The rows of X fall into 3 groups, which share some directions, and each row is roughly a mix of its group's hidden directions.
X (101 x 10):
[[-61, 40, 2, -11, 2, 1, 11, 43, -12, 43],
[-11, 26, 38, -8, -42, -54, -6, 35, 6, 34],
[66, -43, -3, 9, 10, -26, -3, -2, -41, -27],
[-34, 41, 16, -28, 29, 6, -16, 40, -32, 43],
[39, 10, -12, -8, 8, -64, 19, -14, 53, -8],
[9, 33, -34, -2, 44, 23, -22, 55, 9, -33],
[35, -17, -20, 12, 0, 19, 11, -43, 63, -33],
[-8, -32, -53, 11, 18, -14, 59, 13, 24, 27],
[54, -1, -30, 45, 39, -5, 38, -15, 12, 17],
[-14, -32, 7, 35, -2, 0, 7, -57, -60, -10],
[9, -45, 60, 4, -22, 26, -25, 23, -18, 34],
[-14, -7, 50, -3, -28, -28, 23, -59, -14, 29],
[12, -35, 9, -2, -10, 5, 69, 9, 17, -52],
[-34, 7, -9, 17, -4, -3, -46, 14, -3, 74],
[7, -20, 6, -59, 12, 56, -30, -15, -7, -33],
[-8, -23, 62, -38, -21, 26, -32, 28, -16, 18],
[16, 19, 34, -19, -13, 12, -69, -24, -36, -18],
[17, 7, -16, -38, 6, 1, 16, 22, 76, 29],
[46, 12, -29, 64, -8, -2, 16, -8, -13, 40],
[48, -31, -6, 30, -24, -39, 7, 11, -39, -39],
[68, 7, -24, 2, 31, -35, 37, 12, 11, 19],
[-2, -49, 48, -42, 16, 24, -7, 42, -18, 9],
[-28, -30, -51, 19, 12, -5, 62, 7, 18, 20],
[1, 38, 27, 48, -32, -47, -14, -19, -18, -30],
[-9, -10, 12, -1, 11, -49, 37, -55, -15, 45],
[-2, -28, 18, 15, 21, 9, -30, -24, -76, -21],
[-8, -40, 44, 17, -20, -49, 6, -37, -16, 34],
[23, -2, 0, -30, 6, -26, 66, -38, 11, 36],
[-8, 46, -50, 30, 4, -49, 27, -16, 10, -19],
[-16, 28, 3, -28, 20, 39, -8, -26, 66, 23],
[-33, -20, 7, 31, -2, -9, 9, -18, -80, 2],
[-8, -42, -37, -24, 13, 14, -7, 4, -41, -61],
[5, 5, -20, -22, -11, -4, 36, 3, 78, 31],
[-45, -22, 15, -22, -32, 51, -44, -2, -24, -12],
[-37, -43, -3, -28, 3, 31, -2, -39, 49, 24],
[28, 16, -28, 59, 36, 28, 27, -34, 6, 12],
[-8, -9, -38, -7, 11, 51, -40, 50, -15, -27],
[24, -20, -20, 16, -22, 13, -1, -12, 64, -54],
[16, -30, -14, 35, -34, -47, 30, 20, -43, -18],
[-24, 4, -24, 79, 2, 15, 22, -1, -26, 25],
[59, -15, -20, 14, -1, 2, 17, -36, 50, -33],
[-1, 37, -54, -16, 38, -25, 30, -9, 1, -43],
[13, -8, 38, -25, -17, -28, 28, -65, -19, 26],
[28, 30, -62, 0, -3, -25, 1, -24, -18, -49],
[25, -30, 43, 1, -27, -20, 53, -21, 12, -41],
[-24, -22, 17, -55, 3, 43, -26, 19, -37, -28],
[10, -31, -34, -4, 40, -32, 68, -5, 3, 6],
[40, 33, -6, -25, -14, -35, 26, 36, 41, 32],
[-44, 1, -22, -26, 2, 68, -25, -24, -9, -23],
[-59, 22, -6, -18, -3, 31, 6, -2, 58, 27],
[-35, 1, -10, -10, 1, 43, -1, -30, 73, 0],
[-4, 33, -32, 5, 18, 40, -20, 62, 24, -24],
[-21, 24, -34, -17, 37, 10, -49, -6, -37, 42],
[26, -5, 8, -22, 4, -42, 48, -39, 11, 50],
[-16, 30, 48, 10, -6, 0, -66, -14, -31, -18],
[47, -59, 39, -12, 1, -13, -16, -16, 36, -11],
[4, -42, 47, 15, -26, -6, 40, 20, 11, -50],
[30, -24, 16, 8, -9, -2, 44, 26, 28, -64],
[20, 23, -23, 37, -6, -53, 30, -3, 38, 37],
[-24, -29, -26, 3, 1, -21, 53, -27, 1, 58],
[-23, 21, 6, -25, 22, 49, -20, -34, 57, 10],
[10, 4, 62, 9, 3, 18, 1, 43, -42, 38],
[-23, -30, 16, -45, 1, 46, -23, 27, -45, -18],
[-39, -12, 14, 33, -4, 7, -2, -46, -66, -4],
[73, -21, 27, -14, -18, 3, -14, 23, -15, 39],
[-44, -18, -32, 53, 31, -3, 29, -25, 17, -25],
[-26, 50, -13, 43, 26, 30, 9, -46, 1, -23],
[-20, 20, 22, -11, 16, -17, -8, 22, -73, 40],
[18, 2, -9, -81, -15, -32, -14, 26, 0, -20],
[-10, -30, 5, 12, -18, -31, 70, -31, 18, 28],
[4, 30, -24, -11, 17, 10, -71, 15, -12, 44],
[29, 7, -11, 35, 12, -46, 38, 4, 41, 43],
[31, -51, 45, 37, -10, 8, -7, -7, 26, 39],
[27, -16, -6, 55, 20, -46, 36, -10, 36, 14],
[-30, 21, -39, 7, 23, 2, -32, 15, -2, 69],
[-13, 21, -24, -17, 12, 6, -55, -30, -35, 51],
[56, -30, 63, 6, -9, 1, -15, 1, 13, 30],
[-3, 24, -4, -48, 10, 53, -21, 7, -50, -27],
[27, -14, 12, 27, -23, -44, 11, -7, -71, -2],
[9, -30, 28, 13, -27, 4, 48, 9, 20, -63],
[-43, 14, 17, 36, -8, 24, -33, -17, -47, -40],
[-12, 29, -5, 43, -8, -30, 13, 27, -67, -15],
[-9, 9, -8, 26, 16, 18, -46, 24, -16, -71],
[14, 47, -20, 57, 38, 11, 30, -31, -3, -2],
[19, -53, 34, 12, -26, -12, 37, 8, 7, -52],
[-16, -1, 62, 24, -37, -10, -43, -25, -20, -21],
[-34, 24, 18, -11, 4, -22, 8, 23, -58, 53],
[-29, 19, 4, -25, 4, 42, -20, -18, 72, 3],
[-18, 19, 23, 23, -20, 30, -65, 38, 1, -28],
[15, -31, -34, 9, 6, 23, 21, -20, 69, -30],
[43, 5, -23, -31, 27, -1, 10, 44, 57, 6],
[-29, 51, -19, 8, 19, -2, -44, -1, -2, 57],
[11, -8, 18, -16, -48, -11, 0, -63, -3, 47],
[36, -16, -25, 14, -2, 16, -3, 1, 59, -58],
[25, -18, 18, -1, -9, -12, 71, -5, 27, -46],
[10, -59, 5, 8, -22, -6, 59, -5, 7, -41],
[-21, 12, -2, -38, -8, 21, -10, 15, 79, 18],
[12, -10, -14, 6, -19, 20, 7, -38, 78, -26],
[30, -26, -55, -31, 23, 10, 45, 25, 18, 17],
[-18, 7, 11, 36, -6, 26, -42, -9, -30, -65],
[-20, 24, -42, 36, 40, 2, 28, -20, -23, -45]]
Here is one row from each group, named. Which group is each of the other rows in?
[-16, -31, -13, -77, 5, -18, -7, 22, 9, -34] => (71)
[28, -3, 2, 10, -7, -47, 11, 44, -65, 5] => (127)
[20, -43, 18, -4, -19, 9, 42, 1, 1, -68] => (18)

[11, 5, -17, 3, 7, -47, 45, -47, 19, 47] => (18)
[31, -13, -28, 6, -14, 3, 26, -12, 77, -22] => (127)
[-48, -32, 17, -28, 17, 7, -25, 16, -52, 33] => (127)
[13, -42, -55, -27, -1, 16, 52, 3, 10, 26] => (18)
[53, 23, 18, 44, 3, 29, 1, 1, -47, 27] => (71)
[18, -7, -9, 56, -20, -8, -1, -6, -31, -67] => (127)
[-26, -9, -31, 27, 27, 25, -31, 46, -16, -49] => (18)
[9, -38, 22, 25, -24, -16, 53, 0, 23, -52] => (18)
[31, 22, -16, -9, 34, -28, 40, 33, 44, 32] => (18)
